m =
190,112,128,125,117,158,165,121,196,167,181,119,83,142
148,23,146,142,133,143,119,120,135,125,161,77,137,123
95,91,192,154,159,146,85,146,73,101,210,206,114,128
177,125,218,157,160,157,97,212,184,193,140,190,215,145
135,208,190,115,172,112,194,163,164,140,139,150,147,146
134,169,93,167,159,116,111,218,114,213,105,164,209,160
191,78,152,124,109,161,159,72,185,108,147,92,90,126
122,163,218,109,152,132,171,104,168,71,121,162,127,133
200,103,164,142,149,128,175,169,177,175,140,66,173,131
171,108,226,163,139,161,111,119,99,99,176,92,150,129
190,106,59,146,101,152,137,104,167,168,127,163,80,143
171,36,112,144,141,124,165,128,123,148,183,34,117,123
138,126,148,172,156,132,83,189,113,168,113,192,194,145
m[-13,0] -> 190
m[0,-6] -> 196
m[2,-5] -> 101
m[-6,10] -> 121
m[3,-8] -> 97
m[9,-7] -> 119
m[:, -3] -> [119, 77, 206, 190, 150, 164, 92, 162, 66, 92, 163, 34, 192]
m[:, 6] -> [165, 119, 85, 97, 194, 111, 159, 171, 175, 111, 137, 165, 83]
m[-9,4] -> 172
m[1,13] -> 123
m[3,-10] -> 160
m[-8,12] -> 209
m[0,1] -> 112
m[:, -9] -> [158, 143, 146, 157, 112, 116, 161, 132, 128, 161, 152, 124, 132]
m[3,-9] -> 157
m[:, 10] -> [181, 161, 210, 140, 139, 105, 147, 121, 140, 176, 127, 183, 113]
m[:, 8] -> [196, 135, 73, 184, 164, 114, 185, 168, 177, 99, 167, 123, 113]
m[6] -> [191, 78, 152, 124, 109, 161, 159, 72, 185, 108, 147, 92, 90, 126]
m[:, -7] -> [121, 120, 146, 212, 163, 218, 72, 104, 169, 119, 104, 128, 189]
m[-12,7] -> 120
m[-1,-10] -> 156
m[-1,5] -> 132
m[:, 0] -> [190, 148, 95, 177, 135, 134, 191, 122, 200, 171, 190, 171, 138]
m[1,-11] -> 142
m[-5,-13] -> 103
m[5,0] -> 134
m[-11,-2] -> 114
m[-1,-8] -> 83
m[5,13] -> 160
m[10,2] -> 59
m[-10] -> [177, 125, 218, 157, 160, 157, 97, 212, 184, 193, 140, 190, 215, 145]
m[:, -5] -> [167, 125, 101, 193, 140, 213, 108, 71, 175, 99, 168, 148, 168]
m[-6] -> [122, 163, 218, 109, 152, 132, 171, 104, 168, 71, 121, 162, 127, 133]
m[-8,6] -> 111
m[:, 3] -> [125, 142, 154, 157, 115, 167, 124, 109, 142, 163, 146, 144, 172]
m[2,-9] -> 146

a =
 -34.4  -124.2  -198.2    96.2     9.5   -11.5    80.0    55.1  -103.7   115.1  -203.8    16.7  -132.9    12.6
 -77.8  -178.0  -254.0   130.2    25.2   -15.9   118.7    89.9  -114.5   112.2  -244.7    13.5  -170.8   -10.4
 -73.4   -93.0  -171.8    82.3     2.9     1.4    58.2    14.6  -138.5   153.2  -219.6    40.0  -145.2     6.6
-103.5   -85.9  -183.9    95.5   -17.2   -15.4    38.1   -15.7  -204.3   245.0  -279.0    69.6  -173.1    28.1
 -97.1   -85.5  -178.8    86.0   -21.1   -15.3    36.4    -9.4  -181.1   209.7  -253.4    68.7  -153.3    22.6
 -83.9   -89.8  -163.4    79.8    -9.7   -10.7    47.9     7.5  -151.8   167.7  -228.9    47.5  -139.1    16.5
 -66.3  -150.0  -228.6   101.0    10.8    -3.3    98.2    73.0   -97.9    99.6  -226.2     9.1  -147.3    16.3
 -79.8  -167.2  -246.0   125.4    25.3   -11.5   121.7    88.8  -106.7   105.3  -235.7     9.7  -150.2    13.2
 -88.2   -80.1  -166.5    86.7   -14.9   -11.3    44.2    -1.7  -168.7   186.3  -235.6   110.4  -143.5    27.8
 -60.3  -133.7  -203.8    95.1     8.8    -4.7    88.3    63.4   -97.2   104.9  -213.9    10.5  -134.9    15.9
 -65.8  -159.8  -229.6   118.9    13.7    -5.7   108.1    75.3  -107.7   101.5  -231.1    12.3  -152.4    28.6
 -63.3  -103.9  -169.7    94.4    -3.9   -14.0    67.8    28.1  -123.0   132.1  -207.9     8.4  -131.0    12.6
 -62.5  -133.2  -211.5   105.6    12.4   -11.1    95.0    69.3  -106.5   107.3  -223.4     8.8  -139.2    25.1
 -63.8  -148.2  -187.2    83.0     2.3    -8.7    72.7    54.7  -107.1   116.1  -213.1    26.3  -133.5    19.1
 -66.9  -100.8  -172.1   107.3   -14.8    -8.7    62.9    22.8  -123.4   141.1  -214.0    31.8  -135.5    17.0
 -62.9  -114.4  -179.7    88.3    -2.7    -8.4    74.4    39.2  -112.6   119.8  -208.8    23.6  -129.1    14.0
a[0][-14]: -34.4
a[6][-3]: 9.1
a[-11]: [-83.9, -89.8, -163.4, 79.8, -9.7, -10.7, 47.9, 7.5, -151.8, 167.7, -228.9, 47.5, -139.1, 16.5]
a[-1][-10]: -2.7
a[-9][3]: 125.4
a[-16]: [-34.4, -124.2, -198.2, 96.2, 9.5, -11.5, 80.0, 55.1, -103.7, 115.1, -203.8, 16.7, -132.9, 12.6]
a[4][-1]: 22.6
a[5][-7]: 7.5
a[:, 13]: [12.6, -10.4, 6.6, 28.1, 22.6, 16.5, 16.3, 13.2, 27.8, 15.9, 28.6, 12.6, 25.1, 19.1, 17.0, 14.0]
a[:, -6]: [-103.7, -114.5, -138.5, -204.3, -181.1, -151.8, -97.9, -106.7, -168.7, -97.2, -107.7, -123.0, -106.5, -107.1, -123.4, -112.6]
a[-3][-7]: 54.7
a[-7]: [-60.3, -133.7, -203.8, 95.1, 8.8, -4.7, 88.3, 63.4, -97.2, 104.9, -213.9, 10.5, -134.9, 15.9]
a[10][-4]: -231.1
a[7][1]: -167.2
a[2][3]: 82.3
a[14][-14]: -66.9
a[:, -9]: [-11.5, -15.9, 1.4, -15.4, -15.3, -10.7, -3.3, -11.5, -11.3, -4.7, -5.7, -14.0, -11.1, -8.7, -8.7, -8.4]
a[15][-3]: 23.6
a[:, -2]: [-132.9, -170.8, -145.2, -173.1, -153.3, -139.1, -147.3, -150.2, -143.5, -134.9, -152.4, -131.0, -139.2, -133.5, -135.5, -129.1]
a[:, -14]: [-34.4, -77.8, -73.4, -103.5, -97.1, -83.9, -66.3, -79.8, -88.2, -60.3, -65.8, -63.3, -62.5, -63.8, -66.9, -62.9]
a[8][-6]: -168.7
a[12][0]: -62.5
a[8][5]: -11.3
a[14][3]: 107.3
a[-2][5]: -8.7
a[13][-1]: 19.1
a[-14][13]: 6.6
a[-6][12]: -152.4
a[-7][-5]: 104.9
a[0][-5]: 115.1
a[-8]: [-88.2, -80.1, -166.5, 86.7, -14.9, -11.3, 44.2, -1.7, -168.7, 186.3, -235.6, 110.4, -143.5, 27.8]
a[3][1]: -85.9
a[11][-13]: -103.9

A =
 0.108  -0.084   0.012  -0.052  -0.050   0.007  -0.073   0.112
 0.016   0.006   0.119  -0.006  -0.210  -0.053  -0.019  -0.005
-0.025  -0.024  -0.017  -0.023  -0.026  -0.023  -0.034  -0.025
-0.028  -0.024  -0.025  -0.025  -0.025  -0.024  -0.028  -0.029
-0.060  -0.036   0.024  -0.002  -0.095  -0.112   0.168  -0.051
Rows and columns are counted from 0.
row 0 col 0	0.108
row 1 col 0	0.016
row 3 col 7	-0.029
row 3 col 4	-0.025
row 4 col 7	-0.051
row 2 col 6	-0.034
row 0 col 5	0.007
row 4 col 0	-0.060
row 3 col 1	-0.024
row 3 col 0	-0.028
row 2 col 4	-0.026
row 3 col 5	-0.024
row 0 col 4	-0.050
row 2 col 3	-0.023
row 1 col 1	0.006
row 2 col 0	-0.025
row 4 col 2	0.024
row 1 col 5	-0.053
row 2 col 7	-0.025
row 1 col 4	-0.210
row 3 col 3	-0.025

grid = [1, 42, -21, -18, 0, -32, 30, -13, 20, -10, -13, 47, -21, 10, -9, -17]
grid[0] -> 1
grid[3] -> -18
grid[11] -> 47
grid[2] -> -21
grid[13] -> 10
grid[7] -> -13
